A single turn carries every row of the set below to another of its rows. Some are shown first; where does it send the rows asked next?
fifo: .09	.07	.04	.09	.00	-.27	-.13	-.20	.04	-.25	.13	.05	-.27	-.01	-.06	-.04	-.28	.07	.23	.04	-.09	-.01	.01	-.02	.10	-.08	.30	.02	-.10	.14	-.10	-.07	-.11	-.30	-.17	-.13	.02	.16	.16	.01	.11	.09
vatoz: .27	-.12	-.04	-.11	-.06	.11	-.01	.12	-.23	.12	-.26	.12	.02	.08	-.03	-.07	-.29	-.14	-.20	-.13	.10	-.01	.09	.05	.04	.16	.08	-.02	-.19	-.14	.01	-.27	-.05	-.04	-.07	.08	.16	.04	-.15	-.06	-.11	-.04
vemez: -.11	.06	.18	-.05	-.05	-.04	.29	-.11	.33	.12	-.07	-.14	-.04	-.01	.11	.07	.32	.08	.06	.09	.06	.18	-.21	.07	.18	.09	.17	-.08	-.13	.21	-.18	-.02	-.01	.04	.00	-.20	-.12	-.32	.19	.00	-.19	.06
nosi: -.08	-.10	-.05	.03	.13	-.07	.07	-.12	.29	.00	.25	-.27	-.03	-.12	.07	-.08	.08	.25	.05	.06	-.10	.00	-.01	.16	-.08	-.07	.11	-.12	-.12	.27	-.20	.06	.18	-.09	-.05	-.13	-.26	-.17	.07	.08	-.27	.17
fonu: -.10	.12	.28	-.02	-.16	-.13	.29	-.18	.36	-.05	-.06	-.15	.06	-.17	-.03	.13	.18	.05	.06	.06	.02	.24	-.12	.01	.20	-.09	-.06	-.12	-.09	.17	.01	-.10	.12	-.06	-.03	-.13	.02	-.34	.04	.05	-.38	.16
nam: .07	.01	.16	.10	.01	-.22	-.05	-.28	-.06	-.12	.09	.06	-.27	.02	.02	-.03	-.26	.11	.25	.10	-.21	-.04	-.07	.00	.13	.01	.30	.07	-.05	-.01	.06	-.14	-.23	-.23	-.10	-.17	.09	.10	.10	.01	.07	.02
nir: .26	-.06	-.14	-.13	-.01	.08	-.05	.19	-.19	.10	-.22	.08	-.04	.08	.00	-.11	-.32	-.11	-.23	-.17	.14	-.04	.12	.04	-.02	.12	.10	-.05	-.21	-.03	-.12	-.21	.04	-.05	-.10	.09	.07	.12	-.08	-.10	-.04	-.01
Ronu: .26	-.01	.00	-.08	-.01	-.03	-.05	.28	-.05	-.23	-.18	.01	-.01	.06	.04	-.09	-.27	-.08	-.28	-.20	.06	-.06	.13	-.01	-.06	.20	-.03	-.05	-.07	-.05	.00	-.26	.19	-.01	-.24	.08	.07	.32	.03	-.09	-.08	.04
pimeg: -.03	.24	.19	-.07	-.16	-.04	.21	.07	.14	.15	-.25	-.15	-.12	.04	.08	-.01	-.07	-.34	-.12	-.12	.02	.21	.02	-.06	.06	-.16	.06	-.05	.00	.19	-.17	-.12	-.05	.13	.00	.24	.07	-.10	.03	-.14	.26	-.07
bufu: .28	-.07	-.06	-.12	-.02	.08	.03	.09	-.12	-.06	-.28	.16	-.07	.13	-.01	.02	-.21	-.17	-.12	-.08	.16	.02	.07	-.03	.05	.29	.17	-.02	-.11	-.10	-.08	-.36	.01	-.03	-.12	.07	.14	.19	-.07	-.14	-.08	-.03
vofak: .00	.13	.26	-.04	-.23	-.05	.05	.15	.25	-.11	-.13	-.04	.10	.02	.00	.05	.13	-.35	-.23	-.27	-.07	.19	.11	.04	.01	-.19	-.09	-.09	.02	.12	-.04	-.03	-.01	.11	-.15	.33	.07	-.06	.08	-.09	.22	-.08
Zur: .04	-.05	.11	.06	-.10	.04	.22	-.15	.25	.08	.08	-.03	.10	.01	.02	.11	.31	.16	.03	.05	.01	.18	-.13	.15	.06	.05	.18	-.01	-.07	.09	-.02	.02	-.05	.03	.05	-.29	-.27	-.39	.11	.10	-.28	.12
Rutom: -.17	.07	.34	-.02	-.04	-.13	.27	-.02	.35	.01	.02	-.27	.05	-.10	.18	.03	.25	.19	-.08	-.02	-.18	.08	-.15	.11	.09	.02	-.13	-.07	-.04	.09	.11	.01	.11	.08	-.09	-.20	-.09	-.23	.21	.02	-.27	.11
Luda: .33	-.04	.18	-.02	-.08	-.01	-.01	.26	-.06	-.21	-.23	.05	.08	.08	.06	-.12	-.24	-.14	-.27	-.11	.08	-.03	.07	-.04	.04	.25	.02	-.04	-.02	-.07	.10	-.27	.10	.04	-.22	.04	.14	.26	-.03	.03	-.15	.02
mifut: -.06	.07	.37	-.01	-.18	-.04	.15	.07	.16	.05	-.17	-.09	.11	.11	.14	.00	.13	-.31	-.21	-.23	-.21	.18	.01	.05	.03	-.06	-.04	-.06	.08	.07	.11	-.10	-.09	.19	-.06	.30	.14	-.10	.01	-.08	.18	-.14
kaboz: .00	-.06	.21	.09	.01	-.07	.10	-.03	.29	-.09	.21	-.30	.01	-.23	.03	-.08	.05	.31	-.01	.12	-.10	-.07	-.03	.16	-.05	-.13	-.07	-.04	-.09	.07	-.01	.08	.14	-.02	-.09	-.22	-.22	-.21	.12	.19	-.32	.19
zumos: -.07	.00	-.11	-.01	-.03	.00	.19	-.23	.24	.06	.14	-.05	.00	-.06	-.06	.22	.22	.20	.08	-.05	-.09	.17	-.01	.15	-.03	-.07	.04	-.03	-.10	.08	-.04	-.04	.07	-.07	.05	-.18	-.28	-.35	.07	-.10	-.31	.16
Rezof: .32	-.15	.09	-.04	-.11	.08	-.05	.20	-.19	.01	-.24	.12	.15	.08	.02	-.15	-.24	-.15	-.28	-.15	.08	-.02	.08	.05	.05	.17	.05	-.05	-.15	-.12	.10	-.22	-.02	.00	-.13	.08	.18	.06	-.14	.08	-.15	-.04
nez: .23	-.03	-.12	-.14	.04	.03	-.02	.20	-.10	-.09	-.22	.05	-.11	.12	.05	-.02	-.22	-.09	-.19	-.16	.10	-.05	.12	.00	-.05	.26	.10	-.03	-.11	-.07	-.11	-.31	.10	-.02	-.19	.07	.04	.27	.04	-.20	-.02	-.01
bina: .08	-.11	.27	.13	-.11	-.03	.10	-.14	.29	-.12	.16	-.15	.12	-.21	-.07	-.03	.12	.16	.08	.19	.03	.07	-.07	.11	.08	-.11	.07	-.09	-.10	.12	-.03	.04	.06	-.08	-.05	-.18	-.11	-.31	-.02	.31	-.41	.17
pel: -.13	-.11	.11	.10	-.10	.01	-.15	.15	-.14	-.29	-.17	-.09	-.09	-.03	.08	-.14	-.06	-.25	.05	.05	-.04	-.07	-.01	.15	-.05	-.15	.01	-.14	.21	.08	.04	.13	-.14	-.15	-.04	.31	.25	.13	.00	.04	.10	.14
nufi: -.06	.17	.27	-.06	-.17	-.04	.24	-.04	.10	.14	-.24	-.11	-.05	.00	.04	.08	-.06	-.30	-.09	-.16	-.14	.22	.04	-.03	.06	-.17	-.08	-.02	.04	.03	.07	-.20	-.09	.14	.02	.28	.18	-.15	-.07	-.17	.13	-.08
ren: -.15	-.09	.04	.05	-.08	.05	-.16	.17	-.16	-.25	-.17	-.09	-.19	-.04	.07	-.09	-.04	-.21	.08	.07	-.02	-.11	.00	.18	-.09	-.16	.02	-.08	.16	-.02	.00	.15	-.19	-.14	-.05	.29	.19	.13	.08	-.03	.18	.12
bova: .00	.12	.15	.07	-.07	-.09	.22	-.02	.27	-.02	.12	-.25	.04	-.14	.06	.01	.08	.27	-.08	.00	-.08	.07	-.06	.12	-.03	-.11	-.08	.00	-.04	.11	.08	.06	.15	.04	-.01	-.31	-.31	-.24	.18	.09	-.31	.23
garis: .08	.07	.20	.11	-.19	-.06	.20	-.10	.32	-.09	.09	-.10	.16	-.13	-.07	.07	.16	.11	-.01	.04	.07	.21	-.07	.07	.09	-.12	.04	-.04	-.06	.17	.02	.04	.10	-.04	.00	-.26	-.23	-.34	.06	.20	-.38	.21
nen: -.10	-.07	.10	.06	-.14	.05	-.09	.08	-.19	-.21	-.24	-.06	-.18	-.06	.03	-.08	-.10	-.27	.14	.15	.04	-.04	-.04	.12	.00	-.16	.06	-.08	.17	-.01	.03	.08	-.23	-.16	.02	.28	.28	.06	-.03	.02	.11	.13
Fusid: .27	-.06	-.07	-.11	-.04	.04	-.10	.31	-.14	-.01	-.19	.03	.00	.03	.02	-.16	-.31	-.08	-.33	-.23	.11	-.10	.15	.08	-.06	.09	-.01	-.03	-.20	-.06	-.07	-.14	.09	-.03	-.19	.07	.02	.17	.02	-.04	-.03	.01
gir: .33	-.07	.14	-.04	-.10	.06	.04	.14	-.12	-.13	-.30	.14	.02	.08	.00	-.01	-.21	-.15	-.17	-.04	.13	.01	.04	-.03	.08	.28	.08	.00	-.07	-.18	.09	-.35	-.01	.02	-.15	.04	.18	.17	-.08	-.02	-.15	-.03
tur: .09	-.08	.24	.18	-.02	-.26	-.11	-.27	.01	-.24	.15	.10	-.06	.08	.02	-.09	-.18	.04	.19	.03	-.25	.03	-.08	.00	.15	.05	.33	-.02	.01	.11	.15	-.12	-.18	-.24	-.15	-.11	.16	.12	.03	.14	-.01	.03
nuvak: .03	-.20	.15	.07	-.02	.06	.13	-.22	.22	.07	.14	-.09	.02	-.09	.00	.03	.24	.20	.15	.21	.00	.04	-.13	.18	.06	.04	.19	-.03	-.14	.04	-.10	.01	-.09	-.03	.02	-.20	-.16	-.35	.02	.18	-.30	.06
vafu: -.01	.22	.23	-.09	-.20	-.02	.12	.20	.19	.02	-.20	-.12	-.11	-.01	.05	.04	.04	-.28	-.20	-.19	.01	.12	.07	.02	.00	-.19	-.06	.01	-.04	.04	-.15	-.02	-.07	.15	-.11	.22	-.02	-.06	.19	-.17	.34	-.08
rer: -.12	-.09	.03	.06	-.08	.06	-.12	.12	-.17	-.19	-.22	-.06	-.19	.01	.08	-.11	-.05	-.26	.12	.12	.05	-.08	-.05	.16	-.04	-.12	.13	-.10	.16	.07	-.07	.12	-.22	-.15	.00	.28	.20	.10	.04	.00	.19	.11
pidu: .12	.00	.16	.13	-.01	-.26	-.20	-.06	.09	-.32	.19	.04	-.17	.04	.04	-.12	-.15	.10	.10	-.02	-.16	-.09	-.03	.05	.06	.00	.28	.03	-.06	.10	-.03	.02	-.13	-.23	-.25	-.17	-.05	.22	.27	.09	.17	.05
lofe: -.12	-.11	.18	.10	-.10	.03	-.09	.13	-.19	-.21	-.21	-.11	-.12	-.02	.12	-.15	-.09	-.23	.07	.12	-.04	-.09	-.07	.15	-.02	-.11	.04	-.09	.21	.00	.10	.12	-.22	-.09	.00	.26	.27	.09	.00	.07	.11	.11
Vab: -.09	.06	-.08	.04	.05	-.09	.19	-.12	.29	.05	.17	-.21	.05	-.01	.08	.01	.12	.20	-.03	-.08	-.10	.14	-.03	.12	-.06	-.06	.09	-.11	-.04	.31	-.07	.03	.21	-.03	.02	-.21	-.32	-.23	.10	-.01	-.29	.21
Kud: .11	-.05	.26	.15	-.07	-.27	-.19	-.16	.07	-.40	.20	.11	-.07	-.01	-.04	-.03	-.14	.10	.12	-.04	-.24	-.04	.01	.05	.09	-.04	.16	.03	-.03	-.01	.16	-.04	-.14	-.25	-.25	-.11	.09	.16	.15	.11	.03	.04
Sevu: .32	-.09	.07	-.05	-.11	.02	-.12	.30	-.12	-.08	-.17	.09	.14	.03	-.01	-.16	-.27	-.12	-.36	-.22	.09	-.06	.14	.07	-.01	.09	-.03	-.05	-.17	-.08	.06	-.15	.08	-.02	-.21	.08	.11	.14	-.05	.07	-.12	.01
lirim: -.18	.10	.04	-.14	-.07	-.06	.20	-.11	.36	-.02	.01	-.12	-.10	-.15	-.02	.24	.32	.17	.06	-.04	-.02	.13	-.05	.12	.05	-.06	-.08	-.05	-.17	.04	-.15	-.03	.09	-.05	-.09	-.13	-.18	-.28	.27	-.19	-.17	.10
Visag: -.19	.07	.07	-.05	-.01	-.17	.16	-.05	.45	-.09	.09	-.19	.11	-.05	.10	.03	.30	.09	-.05	-.12	-.08	.18	-.06	.08	.06	-.02	.01	-.20	-.08	.36	-.13	.02	.24	-.05	-.12	-.06	-.15	-.19	.17	-.03	-.25	.15
Gop: -.07	-.15	-.09	-.02	.07	.03	.09	-.25	.21	.03	.20	-.12	-.09	-.15	-.08	.12	.16	.24	.19	.11	-.07	.03	.00	.18	-.04	-.08	.09	-.06	-.18	.06	-.17	-.02	.04	-.13	.01	-.11	-.20	-.31	.02	-.03	-.29	.12

nez -> gir
mifut -> vafu
kaboz -> Gop
And these:
tur -> pidu
garis -> Vab
pel -> rer
fonu -> Visag
vatoz -> Sevu

